Each row has a name. Each piece below is followed by the name of the row it came from, unless a question asks for something else. Each question is about the rows just above it. Places in a row count from 1.

Columns, left to right: C W J A L Q
j969: [ 7 10  3 33  5  0]
j492: [ 8  2  5 12  3 29]
j610: [ 1 25  4  8  0 20]
j995: [ 2  3 35 12  0  6]
j123: [ 1 41  2  9  0  5]
j911: [19  5  4 17  5 19]
j636: [ 1  3  1  1  0 53]
j798: [ 0 54  0  4  0  0]
j226: [ 6  1  8  9  2 33]
Count the entries of [ 7 10  3 33  5  0]:  6
How many entries does [ 8  2  5 12] have?  4
Times [5] occurs in j911:  2
Where does [19  5] start? Give its row and place.  j911, 1

Columns, left to right: Y V G U
j917: [ -6  61  -7 -33]
j838: [-27  61   2 -41]
j677: [ 5 61  9 20]
j877: [-14  61 -20  -7]
j269: [  3  61  10 -16]
j943: [-17  61 -30  11]
j436: [-27  61 -47 -41]
How many entries does [ 3 61 10] have?  3
How many entries does [ -6  61  -7 -33] have?  4

Columns, left to right: K D R B S M N P
j671: [-30   3  28 -28   1 -47 -15 -26]
j878: [ -8  -3   6   7 -26 -20 -16 -11]
j931: [-28   8 -25 -25 -25 -28 -28 -25]
Where does [-26 -20] start? Give its row and place.  j878, 5
At which places does j931 hold [-25]?  3 4 5 8

Columns, left to right: Z X F H E
j960: [-42   8 -18 -11   1]
j205: [-50   8 -15  -6   2]
j574: [ 9  9 -3 -3 -3]
j656: [20 -8  3 -1  1]
j659: [-9  1 -3 -1 -2]
j180: [  7 -10  -1  -5   1]
j734: [-15  -4  -4   0  -8]
j540: [-16  -4  -7  -3  -7]
j835: [-25  -4 -17 -13   0]
j62: [ 6  8 10  9 -3]
j637: [-16 -12 -12 -10   1]
Places of [9] in row j574:  1 2
How many entries does [-16  -4] have?  2

Columns, left to right: fonav dap pev Sib
j712: [ 3 -1  1  4]
j425: [ 5  5  5 21]
j968: [ -6   8  -8 -12]
j162: [  4  16 -16   1]
j255: [ 24  49 -17   1]
j332: [  4  36 -22  -1]
[ -8 -16] is in which column, read top down?  pev
Count the entries of [ 3 -1]:  2
Every place of [5] in j425:  1 2 3

Columns, left to right: Bala Fesu radas Korul
j329: [  2 -39  19   6]
j707: [-18  -6  -3 -10]
j20: [-22   7 -22 -22]
j957: [11  3 -9 39]
j613: [ 30  12   9 -21]
j247: [16  4 -4 34]
j306: [0 0 8 0]
j328: [ 22   8  10 -13]
j538: [ 3  0 -7 24]
j249: [-1 -2 -9  6]
j44: [-7 -4 -3  3]
j551: [-17  -5   9  24]
[ -3 -22  -9   9  -4   8] is in which column, read top down?  radas
[ 0  8  0 -2 -4] is in which column, read top down?  Fesu
Which column holds [  6 -10 -22  39 -21  34   0 -13  24   6] top down?  Korul
How many entries does [22  8 10] have?  3
Count of [7] in j20:  1
Every place of [-22] in j20:  1 3 4
Times [0] occurs in j306:  3

Columns, left to right: pati Naki faro bev Borep limum
j980: [-1 -2  0  0 -2  0]
j704: [-10 -10 -22 -21 -21 -22]
j521: [ -5  17   8 -18   8  15]
j335: [-17   4 -14 -46  17  15]
j863: [ 43 -10  36  25 -22 -43]
j314: [ 31   9  33  40  17 -23]
j724: [-22 -16 -31  -4  -2   9]
j584: [-29   4 -14  -1  17  15]
j282: [-48   9  21 -63  21  13]
j998: [-28 -17 -30 -23 -30 -28]
Which column holds [-21   8  17 -22  17] top down?  Borep
Every place of [0] in j980:  3 4 6
Every place of [-21] in j704:  4 5
Count of [-30] in j998:  2
Every place of [21] in j282:  3 5
Count the entries of [-5]:  1

Columns, left to right: Rol zufun gar vef
j715: [-21 -17  12 -11]
j386: [ -7 -18   5  -1]
j78: [ -4   1   7 -10]
j40: [ 10 -44  -7   5]
j507: [ 4 20  4  4]
j692: [-16   2   5  -8]
j91: [15 31  3 -3]
j414: [-4  1  4  5]
j531: [ 6 -2  6  7]
j808: [ 2 22  7 -3]
j806: [20 16  4  4]
Count of [5] in j806:  0
Where does [-2  6] start? Give its row and place.  j531, 2
Where does [4 5] start? Give its row and place.  j414, 3
Every place of [4] in j507:  1 3 4
[1 4] begins in row and place  j414, 2
Row and place where [ 4 20  4] starts:  j507, 1

Columns, left to right: lobi Nukap Nom vedan retol bako
j832: [-45  16 -31  19  -3 -13]
j864: [  1  31  44  -3 -30  40]
j594: [-16  15 -37 -38  15  26]
j168: [-21 -47 -14 -49  46   1]
j276: [ 15  16 -31  19 -57 -13]
j657: [-31  -3 -31 -31  -3  -3]
j611: [-27 -31  37 -32 -56 -18]
j109: [ 57 -44  -7  57 -29  16]
j240: [ 6 -5 44 45 43 19]
Count the entries of [-21]:  1
At which places does j657 hold [-31]?  1 3 4
Times [57] occurs in j109:  2
At which places does j109 hold [57]?  1 4

Columns, left to right: mufad faz pimiz Labuf mozo Foz Vebat tana
j682: [-47 -37  35 -28  17  16  55 -46]
j757: [-59 -51  23 -38   4 -24  21 -35]
j76: [-59  17  23 -38   4 -24  21 -35]
j575: [-45 -28 -46  17 -37  16  55  35]
Number of entries in [-47 -37]:  2
Which column holds [-24  16] top down?  Foz
Where does [-37  35 -28  17  16  55 -46] start? Give its row and place.  j682, 2

Columns, left to right: mele sifev zel lenas zedi Kude gur Kuv suf
j104: [13 50  4 50 13  4 50  4  4]
j321: [ -8   6  10 -28  16   4  -4  -8   1]
j204: [ -8   6   2 -28  16   4  -4   5   1]
q: [13 50  4 50 13  4 50  4  4]  j104
Every place of [4] in j104:  3 6 8 9

Columns, left to right: zato Dize malos kepor sego tegar
j353: [ 17 -21  39   1  44  28]
j845: [-8 -8 -8 40 -8 -8]
j461: [-37   0  -8  40 -13 -49]
Number of entries in [17]:  1
Places of [40] in row j845:  4
Which column holds this, read top down? [17 -8]  zato
How many times does j845 hold [-8]?  5
[40 40] is in which column, read top down?  kepor
Row and place where [  0  -8  40 -13] starts:  j461, 2
[-13 -49] begins in row and place  j461, 5

Columns, left to right: Dumok Motu voz niv
j879: [ 45   6 -28  17]
j271: [46 17 17 17]
j681: [46 46 46 46]
[45 46] is in which column, read top down?  Dumok
Row and place where [  6 -28] starts:  j879, 2
Count of [46] in j681:  4
q: [46 46 46 46]  j681
At which places does j271 hold [17]?  2 3 4
How many entries does [46 46 46] have?  3
Places of [46] in row j681:  1 2 3 4

Columns, left to right: Kisol luvar bam mafu zuve nabe melu beti dusus gugo
j746: [-11 -22  30  -8  32  -8   5 -13 -48   3]
j305: [-10  33  28 -22  38  -4 -52 -54  46  37]
j90: [ -1 -48  30   5   3 -13  32  -8  -8 -22]
j936: [ 20  26  26 -11 -28 -11  -9 -36 -11  30]
j119: [-11  24  -6   6  40  -6   3  33 -51  54]
j536: [-49  15 -12   2 -54  35 -45 -13 -27 -11]
j309: [ -5  33  30 -16 -10  53  24  36   3  29]
j84: [ 26  42 -27 -37  18 -47 -21   9  10  37]
j792: [-43  46  32 -28 -39  15 -21  19 -22 -18]
j742: [ 26  42 -27 -37  18 -47   0   9  10  37]
Times [-28] occurs in j936:  1
[-48  30   5   3 -13  32  -8  -8 -22] begins in row and place  j90, 2
Times [-6] occurs in j119:  2
How many times does j936 hold [-11]?  3

Columns, left to right: manin duton vidak Vamit san rubo
j278: [ 13  24  23  -4 -26 -42]
j515: [ 21  35   1 -37 -35  17]
j37: [21 35  2  1 21 17]
j550: [ 13  24 -25  -4 -26 -42]
How many times does j37 hold [2]?  1
At which places does j515 hold [-35]?  5
Where does [-25  -4 -26] start? Give its row and place.  j550, 3
[  2 -25] is in which column, read top down?  vidak

Columns, left to right: Petoz Nov Kuri met Viv givet
j131: [ 0  0 -8  8  0  8]
j385: [ 0 -1 -8 -1  0  0]
j258: [ -7  14  22 -33   0  56]
j471: [ 29 -19 -29  34 -12  18]
j754: [  1  -8 -34 -34   1   1]
Every place of [-34] in j754:  3 4
[-1 -8 -1  0  0] begins in row and place  j385, 2
Count of [-1] in j385:  2
Places of [0] in row j131:  1 2 5

Columns, left to right: vutuk mevat Reri gonil
j572: [ 55  -7 -24 -31]
j589: [ 19   8  -6 -20]
j896: [ 42   3 -15 -32]
j186: [ 37 -10 -18 -17]
j333: [ 24  24 -14  24]
j661: [ 52  -2  23 -34]
j208: [ 15   6  -4 -15]
j85: [ 46  46 -18  47]
Which column holds [37 24 52 15 46] top down?  vutuk
Count of [46] in j85:  2
Row and place where [-24 -31] starts:  j572, 3
Which column holds [ -7   8   3 -10  24  -2   6] top down?  mevat
How many entries does [ 46  46 -18] have?  3
Times [24] occurs in j333:  3

Columns, left to right: Tanal Begi vol Kip
j36: [  3 -31 -49 -25]
j250: [ 40   3   0 -18]
j578: [ 10 -35 -13 -36]
j598: [ 11  47  40 -62]
j448: [  3  40 -49 -25]
j113: [11 47 18  5]
q: [11 47 18  5]  j113
Every place of [-18] in j250:  4
Row and place where [-31 -49] starts:  j36, 2
Number of entries in [  3  40 -49 -25]:  4
How many entries does [11 47 18] have?  3
Where does [ 3 40] start? Give its row and place.  j448, 1

